[[-0.100  0.071 -0.106  0.127 -0.090 -0.016 -0.119]
 [-0.131 -0.005  0.011  0.017 -0.174 -0.107 -0.106]
 [-0.054 -0.095 -0.115 -0.017  0.032  0.098  0.018]] => -0.131

[[-0.01 -0.04 -0.06 -0.05  0.07  0.07  0.02]
 [-0.16  0.14 -0.23 -0.07 -0.13 -0.02  0.10]] => -0.01

[[  2.7   6.8  11.2  10.4]
 [-16.4   2.5 -19.4  20.0]] => 2.7

[[-0.009  0.144  0.101  0.156]
 [ 0.175 -0.153  0.072 -0.207]] => -0.009

[[-0.05 -0.17 -0.01 -0.02  0.07  0.01]
 [-0.03 -0.10 -0.15 -0.02 -0.14  0.15]
 [-0.01  0.04 -0.02 -0.23 -0.18 -0.06]] => -0.03

[[-191.805 -199.691 -189.714 -191.421 -161.697 -150.527]
 [-170.128  -95.254 -203.272 -137.934 -130.409  146.914]
 [-188.498  -11.144  -82.244 -199.112 -157.077 -167.559]] => -170.128

[[ 0.02 -0.01  0.12 -0.15  0.08]
 [ 0.01 -0.07  0.08 -0.14  0.03]] => 0.02

[[ 0.010  0.052  0.041 -0.188 -0.020 -0.036]
 [-0.147  0.160 -0.191 -0.095 -0.223  0.132]] => 0.010

[[  46.5    6.1   80.3  106.4  231.5   51.4  -43.4]
 [  56.7  -40.3  110.5   40.0  184.2  -22.9   76.9]
 [-164.0  112.4  -90.1   30.0   43.8  242.5  -13.5]] => 56.7
---
[[507, -501, -388, -160, 85, 213, -88],
[-71, 108, 407, -282, 334, 219, 543]] value 407

[[442, 618, -767, -581, -98],
[-501, -540, -29, 539, -201],
[167, 400, -342, 92, -121]] value 442

[-438, -205, -386, 738, 191, -153] value -153

[353, -280, 644, -254, -436] value -254

[-547, 415, -174, -294, 239] value -174

[[481, 233, 337, -111, -100, 385],
[472, 215, 349, -93, -83, 349],
[485, 316, 237, -207, -203, 554]] value 481

[[-165, -571, 74, -142, 104, 260, 34],
[-75, -637, 92, -151, 215, 204, 60],
[-66, -687, 102, -163, 248, 203, 68]] value 215

[[134, -29, -11, 25, -16],
[155, 36, 555, -108, 7],
[-29, 6, 640, 14, 7]] value 155

[-655, 207, 444, 25] value 25

[[-125, 310, -2, -219, 101],
[70, 699, -8, 48, 26],
[50, -549, 124, 114, 47]] value 124
---
array([ 0.047,  0.062,  0.003,  0.191, -0.126,  0.038,  0.076]) Answer: 0.191, 0.191

array([-112.47,   45.14, -165.28,   69.56, -132.53,   59.35,  185.21]) Answer: 69.56, 185.21

array([-124.950,  142.404,  157.208,  -33.692,  113.321,  104.780,
        -64.378]) Answer: -33.692, 157.208

array([ 1.71, -1.85,  1.11,  0.75,  0.56]) Answer: 1.11, 1.71

array([[ 0.05,  0.04, -0.20,  0.02, -0.08],
       [-0.18,  0.10,  0.04,  0.15,  0.05],
       [ 0.06, -0.13,  0.12, -0.13, -0.08]]) Answer: 0.04, 0.15

array([[-141.370,   59.156, -120.987,  -29.648,  -27.683],
       [ 120.005,  -61.631,  147.399,   56.505,  -46.194],
       [ -89.095,  179.943,  -49.417,  -29.648,  120.402]]) Answer: 147.399, 179.943
---
-624  -273  -344   407   -98 => 407
 195   319  -639   -94   463  -377  -398 => -377
 411   383  -111   142  -725 => 142
  35   272   573  -116 => 573
 207  -185    42  -225   572     2 => 572
-651   625  -362  -109  -737   418  -473 => 418
---
Input: [446, -5, -276, 75, 569]
Output: -276
Input: [-174, -10, 700, 747]
Output: -10
Input: [-253, -720, 268, -339, 78, 216]
Output: -339
Input: [79, -742, -228, -754]
Output: -742
Input: [701, 247, -58, -569, -299, -80]
Output: -569
Input: [557, -389, -725, -407]
Output: -389
Input: [-62, -351, -335, 665, -737, -139]
Output: 665
Input: [687, 419, 132, -433]
Output: 419
---
[[-423, 283, 442, 271, 173],
[-437, -27, 658, -219, 454],
[-267, 89, -303, -762, -412]] | -303

[[516, 42, -114, 475, 197, 160],
[-7, -404, -322, -564, -273, -645],
[-325, 7, -640, 91, -404, -94]] | -640

[[286, 149, -544, -620],
[-598, -286, 207, 146],
[364, -23, 224, 732]] | 224

[[647, 115, 80, 141],
[-154, -67, -161, -135],
[-205, -37, 35, 286]] | 35

[[-42, 4, 116, -358, -98, 2],
[164, -94, 208, 566, -98, 66],
[17, 176, -65, 222, 169, 78]] | -65

[[-180, 350, 317, -570, -398],
[-130, 94, 172, -121, -271],
[559, 560, 302, -355, 78]] | 302

[[-103, -37, 71, 85, -143, -297, -96],
[-64, -13, -51, -15, 47, -71, 73],
[-517, 395, -101, -91, -674, -138, 224]] | -101

[[-622, 329, 239, -644, 596],
[-514, 533, 187, -628, 177],
[235, 158, 280, -378, 137]] | 280

[[30, 739, 567, -610, -335],
[69, 335, 647, -615, 15],
[228, -758, -325, 358, -188]] | -325
